[[-26.1  21.2 -30.1  68.2]
 [-18.8  32.8 -30.1  37.7]
 [-18.8 -25.1 -30.1 -23.3]]
|
[[ 32.8 -30.1]
 [-25.1 -30.1]]

[[-46.8 -45.7  60.0  51.2  -3.7]
 [ 61.7  56.0 -52.3 -59.1 -57.3]
 [ 43.1  40.5 -57.6 -50.8 -59.9]
 [-52.2 -56.2 -17.0 -15.8 -61.3]
 [ 51.6  58.1  62.9  58.5 -15.7]]
|
[[ 56.0 -52.3]
 [ 40.5 -57.6]]

[[  7.1  10.2  23.4 -29.4 -70.0]
 [ 12.7   6.5  30.3  23.4 -26.1]
 [-41.6  20.8  -5.3 -30.8  35.5]]
|
[[ 6.5 30.3]
 [20.8 -5.3]]

[[-61.0   3.1 -10.5]
 [-54.9  -2.5 -24.7]
 [-51.1 -63.9 -60.8]]
|
[[ -2.5 -24.7]
 [-63.9 -60.8]]

[[-75.1  77.2 -49.7]
 [ 80.1 -78.7  35.2]
 [  0.3 -28.3 -75.0]
 [ 77.5 -51.9 -81.7]]
|
[[-78.7  35.2]
 [-28.3 -75.0]]

[[ -1.8 -35.6  15.4  11.4]
 [-33.9  80.4 -45.9  81.9]
 [  0.9 -26.8  12.3   2.1]
 [-32.3  47.9 -30.9  83.3]]
|
[[ 80.4 -45.9]
 [-26.8  12.3]]

[[ 12.8  77.4 -47.6 -53.5  68.0]
 [-16.9   3.1  23.6  -5.0  -0.2]
 [ -7.0  37.4 -34.6 -61.5  42.4]
 [-46.6  31.7 -28.2 -53.5  42.4]]
|
[[  3.1  23.6]
 [ 37.4 -34.6]]
